Each row is where one point has got to under a steady rotation. How many steps took it there?
The counts run from 0 to 554.
[ 16 -30  10  41   7  -4  33   1  11  17   9   0  -1   5   9  33  42 -25
   0 -35 -16   5   2 -13  13 -14 -14   8  33  31   9  36  27  16  35  38
  25  12  -1 -33  -8 -18 -96   8 -10 -19 -39 -53  16   4 -32]	137
[ -6 -42  38   3   7  61 -14 -32  29  35   9   5   8  -5 -14  29  26 -36
 -20 -18  51 -48  -5 -15  47   5 -17 -11  22  16 -21  19  10  -5  48 -25
   8  23  16  18 -54  50 -38  -8  -4 -22 -16 -25   6  36 -34]	247
[ 22 -21   1   1  23 -37  25  -1 -10  45  15   7  -6  15  -4  -2  45 -29
 -36  -7   9  58  30  33   2   3 -14   8 -13  27  27  10   2  22   9   3
 -17 -14 -15 -43  -6 -12 -63  -5  -3  24  65  53 -44 -11 -19]	407
[ -8  21   5   5 -19 -24 -42  25 -11  19 -15  -3 -14  12 -26  18  30 -16
 -29   3   8 -39 -38   0  -4   2 -39  12 -34 -17 -22  24 -52  12 -36 -11
  19  -1 -19 -25  60 -21 -28  16 -44 -64 -30  36 -29 -52  32]	269
[ 20   3 -28 -19  27 -25 -35  31 -17  38  -9  -4 -16 -25 -19  15  -2  -6
 -44  17 -17 -27 -37  23  10  78  29  -7 -20   1  14   0 -25  -6 -39  -2
  -8 -21  -9 -43  32 -14   9 -26   1 -27  13  71 -23  48 -14]	319
[ 12 -16  37  -8  15   4  -6  15  -7  44   5   8   5 -14  -4  54   6  33
  -6  -5  43  31  74  61  34  35  -8 -23  33 -22  -7  20 -15  -6   3   7
 -32   4  34   9  20  43  -7 -39  32 -16  19   8 -21  14  12]	240
[  0  11  25 -20 -33  10 -22 -32 -13  34  20   0   3  -8  -7 -12  22 -24
 -27  37  51 -17 -10 -15 -22   8  -6  51 -33  15 -25  15 -31  -7 -35 -30
  20  10  15 -12 -12  16  -4   5 -52 -63 -25   8  -4  54  14]	312
[ -2 -15  44 -22 -10  36 -65  -1 -23   3  58  15 -29  24 -16  23 -21 -26
 -35 -51  21 -24  44  26 -39   6 -14 -22  17   2 -32  -7 -17 -15   3 -45
 -28 -45  23  -5 -13  27  -8   4   9 -31  -9  30 -71  26   1]	314
[-20 -12  40   5  18  -8  -3 -28  51   6   2  -7   7 -11 -47  22 -24 -14
  11   8  14  24  53 -17  40 -33  29 -33  -9  16 -23 -20 -22 -10  -6  18
 -18  37  -9 -44 -16  40 -13 -39  38   0  16   9 -45  -2 -50]	339
[ 30  34 -22 -30   2 -40  -3   7 -29  -8 -12  26 -42   9   9  58   3  15
 -28 -19 -21 -12 -25 -11  -5  43 -11   6  35  30  21   3 -15  12   3  43
   5 -53  27 -44  41  -2   9 -31  16 -14  -7  36 -26   1 -43]	472
[-23  35  -2 -55  -6   2 -34  28   8   7  20  -4  15  17  -7  32 -33  35
  -1 -53 -10  22  -2  -4  27  10 -16  -2  70  20  42   6  23 -10  14  40
 -12 -14  25 -28  14   1 -21 -25  26 -32  -4 -12 -24  20 -27]	45
[-38   5   2  14 -16   0 -31  44  19  22  37  20  19  36   4   0  27 -16
 -30 -61   0 -30 -45   6  -6 -45 -34  -8 -22 -11  31  38   9  25  -8  12
  -5  12 -20 -34  -4 -21 -37   9  16 -36 -33  23 -25 -38  28]	162
[-32 -15  -1  32   6  22 -34  35  26  36  25   6   5  16 -29  28  16 -13
 -36 -55   5 -46 -10  42   4  -8  -2 -34 -34 -17  -2  25 -30  19 -30  19
 -14  -3 -40 -46   7 -23 -35  12  16 -23  20  37 -38 -30  32]	56
[ -4   0  30 -28 -39  30 -34 -31 -20   2  17  14   4  17 -34 -17  27 -22
 -36  -1  55  -9 -36 -29 -28 -21  -3  34 -25  27  -7  25 -22  -2   1 -11
  33  20  26 -19 -19   5 -13  16 -35 -94 -12  17 -13  47   9]	206
[ -3  31   4  -3   5 -17   4   7  26  32  -7 -10  -1   1  26  18  31  -6
 -46  12  19 -41 -57 -10  13 -11 -48  59  35  15  41  37 -15  18   5  16
  37  28  36 -16   1  29 -50 -17 -40 -32 -44 -15   1 -22   6]	416
[  6   4 -16  -1   5  -9  -8 -20   6 -11 -53 -17   2 -15 -25  29   2 -25
 -54   1 -12 -53 -67 -57  -2 -14   8  -5   3 -10   1  26  17   2  -8  47
  21  13 -50 -50  23   8  17  24   4 -54 -35  46  20  -7 -22]	490
[-17 -25 -17   5  23   5 -16   3  54  25 -21   8  12  -2  -4  23  -1  -2
 -33 -55 -16 -43 -48 -18  10   0  -6 -57  11  14  19  24  18  15  -6  73
  -6  11 -51 -74 -17  12   1  15  36 -10  10  43  -5  -7 -33]	383
[-14 -12  15 -28  -5 -14 -12 -15 -25 -20  -7 -13   9  20 -81  25 -18 -12
 -30 -26 -30  11   5 -65 -13 -41  30 -11  21  -6 -10   6  25 -26  -5  42
  -6  -5 -31 -33  41 -42  17  -4  34 -66 -58  14  -1   9 -47]	274
[ 22  11  54  16  23   8 -21 -53 -20   7  -4  21  -1   9 -32   9  11   0
 -48  25  70 -32  44  -5  -1 -22  15  -5  -7 -29 -32   5   7   3 -14 -20
 -15 -21  -1   4 -29  54  30 -48  22  21 -45  40 -40  16 -19]	510
[ 17  12  26 -42   8  13 -31 -11 -43   9  -4  26   0   7 -53  25  13 -50
 -37 -15   5  20  37  25  23  32   8  -9  51   4   6   2  11 -22  14 -19
  -8 -63 -22   4 -13   1 -10 -30  15   4  11  37 -26  49 -32]	363
[-18 -36  12   0  15   5 -54  23  -4  58  40   2   4 -24 -14  22  -2 -19
 -35 -22  14 -21   0  31  -3  46  15 -45 -72  -1 -38 -10 -27  -1 -22 -23
 -19  20 -20 -25   8 -29  -4   7   0 -59  11  49 -26  52  16]	271
[ -7   0  -6  -8  18 -12 -37   6   7  18  42   9  12  12 -25  11 -28  -7
 -14 -68 -37 -27 -22 -22 -17 -15  38 -42   3  26  23  10   3   6 -27  38
 -31 -13 -31 -63   0 -32 -31  -1  26   3 -14  25 -18  39 -41]	488
[ 22  40  -7 -20   5 -50 -24   9  24   9 -33 -34   5  31  23  44 -21  25
 -18  17 -31 -52 -22 -17 -30  19 -34  -3  57  -3  -4  18 -13   8 -42  34
 -15 -22 -16 -46   1  51  -6  17  -1   3 -30  63 -34 -43  -2]	325
[ -6 -17  12 -11   9   1 -36  32 -16  36   5 -25 -22  -2 -21  33   1 -30
 -48  14  -2 -12  -8  18 -25  44  -9 -20 -67 -13 -37  14 -58 -13 -34 -34
 -12  17 -13 -24  52 -34 -24  21 -17 -57   9  50 -29 -17  20]	270
[  6  12  37  20 -14 -11 -20  12 -25  -5  22  13  23  21 -40  43 -17  38
  -3 -28  21 -16  32 -30 -15 -47  18  -6  -1 -32  -3  34  -3  -4 -37  35
  -6 -14 -14 -28  37 -22  -3 -16  42 -59 -79 -19 -11  -6  43]	225
[ 28  -7 -19  28   3 -14  30 -20  27  20  21  34  -2 -19  35  -7  44  23
 -36 -13  46 -43 -31 -46 -21 -20  33  -9 -31  38  19  29  11  19  11  32
   3  25 -14 -61 -44  21 -16 -13   7   4 -10  20 -10  18 -60]	187
[ -7  -4  49   8  18  35 -21 -29  11  11  -6  -2 -32  -7 -17  44   5 -38
 -36  17  47 -50  10   6  39  29   5  -5  23  -6 -33  18 -10 -15  31 -42
  22  -7  34  20 -47  57  -3 -30 -12 -11 -36 -10 -19  21 -23]	141
[ 15  35 -19 -55 -14 -33  -2  -1   9  13 -34 -24  20  10  16  -4   0  11
 -19  23   7   0 -55 -42 -38   3 -39  27  -2  44  22  14   6  25 -27  47
  -1  27  12 -56 -16  -8   9  49 -28 -49  -6  53  11  12 -30]	539
[-12   8  68 -22  -5 -14 -55   5  -9  62  26 -28  74  19 -41   9 -14 -10
   4 -14   9  19  46  36  13  -9 -31 -17  40 -36 -27  -1 -20 -12 -50 -21
 -39  -1 -33  24   4  -6 -24  -3   0 -18 -30   5 -29   6  42]	437
[ 23 -32 -28   9   0 -24  44  18  14  41  -1  51   3 -18  15   1  46  16
 -32 -33  23  57   9  33  14  19  -1  15 -19  26  43  45 -10  18   3  30
  -7  -4   0 -62 -17  -1 -50 -28  -9 -11  63  28 -25   9  -9]	408
[ 26 -11   0 -33 -11   7  15   5   6   6   7  26  15  -7  24  37   2  31
  29 -47  20  33  38  -2  22   9   2 -27  73  53   3  18  14 -10  53  45
   2 -19  41 -27 -11  33 -29 -12  27 -18   0 -34  -3  35 -48]	519
[ 43   4   3   9  18 -51  15  -5 -24  40  -9  27  -2   8  -9  21  45 -23
 -28   6  -1  52   6  32  26  36   1  31  -8   9  13  17 -16   5 -11   0
  19 -32 -24 -33  22  -5 -70 -17 -10  12  32  44 -23 -11 -10]	301
[-14 -35  32  17 -21   5   9   0  -5  23  10  -4  10  -4 -14  25  17  27
 -54 -12  44 -25   4   5 -31 -10 -17  -3 -40 -49   1  49  -9   2 -15  15
 -13  34 -13 -16  10  -5  29  10   3 -64 -57  -1  38  -8  57]	9
[ -7 -22  30 -22  -3  -3  29  -5 -13  19   3   6  21  18  -8  50  15  43
 -35 -52  36  62  49  17  23 -27 -36  -8  41 -30  38  41  38   0  25  22
 -19  -5  27   7   8  -3   5 -27  42 -26 -24  -6   8 -28 -13]	347
[-29 -13 -12 -24   7  36 -35  24 -10  29   9   5  18 -18 -42   2  18 -39
 -64 -52   0 -16 -50  22  48  25   6 -21 -14  -2  49  15   7   0  10   6
  -6  10 -23  -3 -10 -13  -2 -13  13 -33  36  29   2  50 -13]	426
[ 20 -11  21   7  20  -3 -41  -3  14  33  28 -17 -19  12  -2  13   3 -24
 -62  -5  23 -88 -24  15 -36  35  -2 -12 -25  13 -23  30 -27   8 -26 -39
  -3 -25 -11 -18 -46  35 -20  17 -10  -3 -13  40 -17  34  20]	98
[ 35  -4  35 -16  12 -31   6   0 -28  40  17   2 -24 -17  12  56 -12  40
   9  16  33  54  63  29   7  40  -6  -6  21  -3 -13  14  -5 -14   7  -3
  -9 -18  59   6  27   5   1 -62  18 -22 -28 -20 -21  23  19]	134
